A single turn carries every row of the set below to another of its rows. Some are shown first; where does it send the rows asked next?
nuso: [-12 -25   4  11 -23  -4  -9  28  19 -16 -13 -32 -30  22 -20  32  27  30
  10  -6  25]
pevun: [-24   2   4 -11 -20  30  19  11  14 -14  14 -18 -15  36 -10  31  28  -6
  22  -6  42]
dafu: [ 16 -13 -12 -12 -20   2 -20 -12 -16   5 -10 -14   9  21 -18  15  13 -25
   0 -17 -20]
Nuno: [-20  -6 -24 -20   0  30   1  34  26 -31 -14 -12  24  23 -18   9 -10   4
 -12  -1 -21]
Kur: [-18 -32 -14   3 -11  10   1 -33   5  -4 -28  19 -19   2 -28  28   5 -23
  12   2  -4]
netu: [-32 -13 -18  -1  -5  36  10  32  -9 -17  -9  10   8  29 -10   0  17  -9
  -4  23  -4]
magu: [ 12   3 -35   8 -24  24 -17 -20  15 -38 -37   1  -6 -11 -25  15   8 -12
   7  -1  14]
dal: [ 20  -8   5  13  10  14  11 -12   7  -6  -3   5  -7   9   6  22  28  -3
  31  25   5]
bol: [-40 -16 -10 -21 -30  34  -5  -3   4 -32  -2  -1  14  15 -17  -5  -3  -6
  -6 -21  28]
rak: [-20  24  21  -5  -1   0 -25   4  24 -19 -24 -13   9  25 -17  17  40 -33
   5   6  22]
puga: [-26 -17 -14 -23 -25  32 -18   8  19 -13  14 -18   2   5 -28  -8  -6  42
  15  -6  14]
mida: [  9  -4  15  20  -4  16   2  -6  17 -15  -9  17  -5  32 -40   5  20   3
 -16   4 -11]
rofe: [ -6  -4 -18 -11 -30  -5  -1  35  29 -24 -30  -7 -31  37 -10  21   2  20
  13 -22   3]
Sek: [-33 -36 -30   8   2  19  -4  25  -8 -24 -15 -21 -10 -24 -10   9  28   7
   7   3  18]
tinud: [ 24 -16 -33  -1 -14  13 -16 -19  25  -9 -30 -10  15 -10 -30  18  38 -10
  20  -1  -1]
bip: [-30 -11 -18 -28 -25  25 -14   9  34 -18  26 -23 -11  -1 -20  -4  44 -22
   5  -9   8]
dirak: [  1  19 -25 -19  19  12   8   5  25 -19 -22   1   1 -12 -32  12  47 -18
  11  19  13]
ruge: [-13  25   4  -8  -1   4 -35   2  22 -26 -23 -27  14  21 -24  21  36 -33
  11   2  25]
Fep: [-30  -7  12 -21   8 -13 -31  -6   0  -4 -13 -22  -8  14 -34  31   2  -5
   5  33  26]
zim: [-22 -22 -14 -32  11   8  -3   9  47 -31 -14 -19  11   4   2  25 -18  19
  20  -2  -7]
Vola: [-27 -15  -8 -13  25   5 -14 -14  -1  21 -16 -19  -2  16 -43  30   0  -6
   5  14  -9]
ligul: [-13 -26   7 -17  -7  -1 -25 -17  55 -29  -1 -21  -8   8   5   8  17  18
  27 -22   4]
vor: [ -5  -7   3  -9 -12   0 -35  -6  17  -2 -37 -22  41  28 -25  26  17 -13
  14   8  10]
vagob: [ -6  -9 -20 -28 -17  -9  -5 -17  -6 -20 -14  15 -36   4 -18  18 -12 -22
   4   1  -4]
sipek: [  2  -2  -8 -27 -22  -6   0 -17   3 -21 -16  16 -24   5  -1  17 -17 -22
   0  -7  -8]
segu: [-18 -28   2  -3   1   7 -15 -14  20  -9  13  -7 -28   7   8  -5  50   9
  35  -1  13]
zapil: [ 14   4   0  -1  14  16  15  10  -1  -6 -11   3   9  26   3  27  -2  -8
  16  26 -13]
rel: [-31  -8 -27 -30 -14  29 -34  -3  39  -5  -1 -27   3   5 -26  -9  -2  29
  12   7  15]
niv: [-30 -10 -27 -12   6  14   2  36  -1 -25  -4 -13 -21  -2   4   1   9   9
  29 -31 -10]
dov: [-10  11 -31 -23  18   3   1  -3  23 -27 -26   5  -8 -10 -41  18  40 -19
  18  18  22]
podup: [-20  -6  23 -10   3  -5 -31 -11   5   5 -13 -25  -2   9 -22  27   4   8
   4  37  27]
Bir: [ 13  -4  22   8   3  -2  -7 -17  51 -20  -5   2 -10  21 -33  13  32   7
   4  -6  -9]
Bitu: [-14   5 -29 -13 -20  44  21   9  22 -14 -13  -5 -10  29 -17  24  -6  23
  24   5  33]
Fuza: [-40 -24 -20  13   0  25  -7  40  16 -26 -15 -18 -10 -16  -9  12  26  17
  32   7  14]
lidir: [-26  -1 -13 -21  18   0  -4 -14  39  -3 -30   3   1  13 -33  29  34 -34
  28   1  -3]
Dakod: [-51 -15   3  -3 -14   5 -26  33  13 -20 -15 -11 -17  20  12   7   3   9
  38  -8   8]
subiz: [  9   8  -5 -16   5  -2 -28 -12   1   5   3 -35 -24   2 -19  14  -5   2
  -8  -6 -19]
kosuf: [ -7  -1 -18 -27 -20  24   8   9  34   0  19 -32 -35  22 -10  34   4  15
  27   0  12]
keso: [  8   1  13   0   9   5  -5   2  43 -17 -15  -4   7  29 -41  19  -2  14
 -12   4 -21]
dunov: [-47 -26 -10  -8 -22  -5 -34  22  28 -21 -28 -11 -18   7  14   8  18  -7
  30   7  15]
vedit: [-33 -17  -5 -19 -44  33   2  15  23 -41   8   7   9   9 -19  -2  13   2
  14 -19  20]
bipo: [ -7   3 -23   0   0   9  13  41   8 -22 -21 -15 -16  28 -30  14  39  25
   7 -21  21]
Bemi: [-30   0  -8 -33 -21  24 -15  28  36 -14  28 -20  -1  13 -25  -8  36   6
  22  -7   6]
Kugi: [-33  -3 -34 -30  15   0 -13  29  -2 -16 -20 -17  -9  11   6  -8   4   3
  18 -24  -5]
Vavuk: [-19 -20  -5  20 -15  34 -14   6  -2  -9   5   0 -10  22 -16 -18  50   5
   2  11  11]
zito: [ 13  -4  13  -6  14   1   3  -6  33 -13 -13  -6   7  15  11  38   3  -1
  36  23  -2]
moloz: [  7   0 -26  11 -17  26  -4 -16  21 -34 -43  10  -3 -18 -25  16   2  -2
  -3   7  11]
Kozok: [  9   6 -12 -11  -7   4 -40  -9  -8  -4   1 -41 -18   7 -23  17  -6  -8
  -6  -3  -9]

Sek -> bol
vor -> lidir
vedit -> niv
Now these:
pevun -> bipo
keso -> zito
Fep -> ruge
segu -> Vavuk
subiz -> podup

A single turn carries every row of the set below to another of its rows. Some are shown first; where does it send the rows asked next?
bugi: [ 21  14  -9  36   1 -17  22   5  27   2  15  33 -10  26  13   2 -14   9
  47]
Kinof: [ 28  17   8  14  17  22  21   3 -12   9  -2  28 -49  -7 -12 -33  -3  28
  26]
pepi: [ 21   0  -5  47  13 -13  14  13  15   5   9  35 -18  27  12   3 -21  31
  40]
Gon: [-12   5  21  23  -8 -23 -21 -20   5   7   0  54   7  22   4 -37   6  40
  29]
lureb: [ -6  22 -16  55 -16  -9   4  13 -12  -4  17  61  -7  -4  -5  -2   5  14
  32]
Meto: [  6   8 -11  52 -21   7   7  11 -30  13  13  60   1   3 -10  -7  -8  28
  17]
fifik: [  8  -6  -3  40 -15   5  25  12  20   8  11  30 -21  23   3   4 -20  12
  41]
bupa: [  7  28  46  -1   0  -5  12 -22   6  -1   2  20   1 -17  12   1  31  41
   5]
Kebon: [  4   0  27  20 -22 -26 -18 -21  -4  22  -1  53  18   4   5 -33   4  38
  18]
Vom: [ 26  22   9   6  33   5  15  11 -15  15   3  10 -45  -4  -8 -17   0  33
  29]
ful: [ 21  29  17  29 -15  -3 -24  28 -27   5  25  22  -2  -1  27  -8  13   6
  43]
fuv: [ -2  12 -11  46 -29   6  18   1 -31   8  26  49   1  -1 -19  -3   8  12
  33]
kub: [  7 -13   6  20   6 -13  33 -12  13  19 -18  26   4  -6 -11  19  14   9
  13]
Pas: [  1   9  35  -3   2 -10   5 -42  -7 -11   3  16  -5 -16  24 -15  18  46
  18]
Mut: [  8  11  39 -24  14   3 -10 -14 -21  26  19  37 -18 -10  26  -7   9   1
  27]
Puzol: [ 19  27  18 -26   8  14 -18 -27 -15  22   8  33 -29  -6  19  -9  11  16
  14]
resub: [  8  23  37   7  -5   6  -5 -27  10  -5  -9  17 -11 -21  13  -9  19  55
   6]
peri: [ 21  39   6  21 -21  -7 -22  17 -17  -7  30  13  -3  -7  25   3  12   4
  21]
sazuf: [  0 -16   4   9  -4 -12  25 -22   4  21 -10  24   0 -16   1  31   6   7
  33]
sirov: [  0   2  25 -22  17   1 -24 -17 -22  13   4  38 -32  -7  22 -12  -2   9
  19]

Puzol -> lureb
pepi -> Mut
Now these:
sazuf -> Kinof
Vom -> ful
fuv -> resub

